Read these off the array that follows.
1) Read off the minimum.
2) Read off the entry just left of the largest entry.
3) Read off the entry just right of -51.
4) Read off the entry just left of -10.
5) Read off the entry just right of 36.
((-1, -10, 1, 1, 1, 9, -1, -7, 4, 2, 6, 4, -4, -8, -12), (-7, 15, 33, 14, 2, -6, 36, 9, 26, -8, 16, 5, 15, -11, 30), (28, -25, -57, -18, 4, 34, -51, -17, -30, 11, -41, -17, -12, 9, -29))
1) -57
2) -6
3) -17
4) -1
5) 9

Read these off the matrix that follows.
1) Which number is the entry just left of 163.2?
2) Which number is the entry just left of the largest entry?
[[ -52.5  -68.3  -27.0  -68.3  -49.0  -84.8 -108.1 -104.5  -43.5  -81.6
   -38.1  -46.9 -112.6  -29.6 -138.3]
 [   3.6  247.3   66.6  -68.3 -122.4  -59.1   77.5   46.2 -226.5 -138.9
   -59.1  -46.9 -112.6 -127.2  -25.9]
 [ -97.5  -68.3  -25.6  -68.3 -122.4  -84.8 -108.1 -104.5   31.4 -113.1
   -13.6  -46.9 -172.3  -29.6 -162.5]
 [-159.3 -240.9  -93.8  -68.3 -122.4 -155.9 -175.8 -104.5  -43.5 -116.5
   -30.9  -46.9 -192.4  -24.0 -268.6]
 [ -52.5 -176.5  -27.0   32.6 -122.4  -87.0    5.3 -122.4  -43.5  228.9
   -75.0  -46.9 -112.6  -29.6 -138.3]
 [  -2.7   28.8 -197.8  -61.9 -164.6  -84.8 -145.8  162.3  296.5 -113.1
   -59.1  -46.9   67.9  159.6   36.7]
 [ -25.6  299.8   64.3  -68.3 -122.4  -68.7   60.6   43.7 -242.7 -142.3
   -59.1  -46.9 -112.6 -133.4  -61.5]
 [ -52.5  -68.3  -27.0  -57.8 -212.2  -84.8  -79.7 -140.9  -35.5 -113.1
   -59.1  -46.9    5.1 -188.5   40.1]
 [ -63.4  -68.3  -27.0  -76.4 -122.4  -84.8  -73.9 -104.5  -48.4  -40.1
   -59.1  -46.9 -112.6  -29.6 -138.3]
 [ -67.3  -68.3  -27.0  -68.3 -122.4  -84.8 -108.1 -104.5  -43.5  -51.0
  -104.1  -46.9 -112.6  -68.1 -138.3]
 [ -52.5 -109.2  -27.0  -68.3  130.9  -84.8  -97.7 -104.5 -292.2 -113.1
   -89.4  -46.9 -266.5 -126.7 -120.0]
 [-150.5 -201.6  -27.0  -68.3 -122.4 -140.3 -167.2 -104.5  -43.5 -133.4
   -59.1  -46.9 -145.7  -29.6 -288.0]
 [  -4.6  -11.9 -176.7  -49.6 -122.4  -84.8 -134.6   92.9  163.2 -113.1
   -59.1  -46.9  -10.1  106.2  -12.6]
 [  33.2  -68.3  -27.0  -38.7   -0.6  -49.6 -119.2 -104.5 -140.5   82.4
   -59.1  -46.9  -61.9  -29.6 -138.3]
 [-128.0  -68.3  -27.0  -79.8 -122.4  -84.8 -108.1 -104.5  106.6 -113.1
    36.0  -46.9 -224.9  -29.6 -156.9]
 [ -19.9  -68.3  -60.4  -68.3 -122.4  -84.8 -114.7   23.9    8.4 -113.1
   -59.1  -46.9 -112.6   -0.8  -24.2]]
1) 92.9
2) -25.6

x =
0,1,0,0,0,2,0,-1,1,0,0,1,-1,1
-13,17,21,-16,29,-23,-17,38,-23,15,5,-23,16,5
-18,-2,-9,-2,-27,27,27,-20,-40,-7,22,-31,-23,-8
33,26,7,5,2,-11,-11,9,0,11,-11,-35,-16,22
29,13,-36,-4,23,54,22,-8,0,-25,13,-11,-21,-34
37,-1,41,-6,42,53,-39,-29,10,3,11,17,-16,28
2,16,-10,5,12,-7,23,-3,-5,-21,17,5,3,-11
0,0,-1,0,0,0,0,0,1,-1,1,-1,1,-1
The largest entry in the first column -> 37
Read off the top-right entry.
A: 1
Read off the last entry, reading row by row.
A: -1
The first entry in reading order -> 0
The 3rd smallest entry -> -36
Read off the third entry on the main diagonal.
A: -9
Read off the third entry on the diagonal from the top-right corner.
A: -31
The second entry from the end, reading row by row: 1
The minimum: -40
The entry just left of 41 -> -1
The second smallest entry: -39
The entry just left of the largest entry -> 23
Read off the bottom-left entry.
A: 0
The third entry in reading order: 0
Read off the largest entry.
A: 54
The last entry of the smallest entry's row -> -8
Read off the last entry of the largest entry's row.
A: -34
Read off the 5th entry, reading row by row.
A: 0
Read off the second entry in reading order.
A: 1
Read off the entry just left of -34.
A: -21
Read off the entry directly above the smallest entry.
A: -23
The entry directly above the largest entry: -11
Read off the entry directly above -25.
A: 11
The entry just right of 12 is -7
The entry just right of 7 -> 5
The third-last entry, reading row by row: -1

[0.17, 0.07, -0.05, -0.01, 0.06, -0.13, -0.03, 0.00, 0.07, 0.00, -0.19]
Give the second entry from the right.
0.00
The 4th-last entry is 0.00
The fifth entry from the end: -0.03
The third entry from the left -> -0.05
Give the largest entry.
0.17
The 1st entry from the right is -0.19
The 2nd entry from the left: 0.07
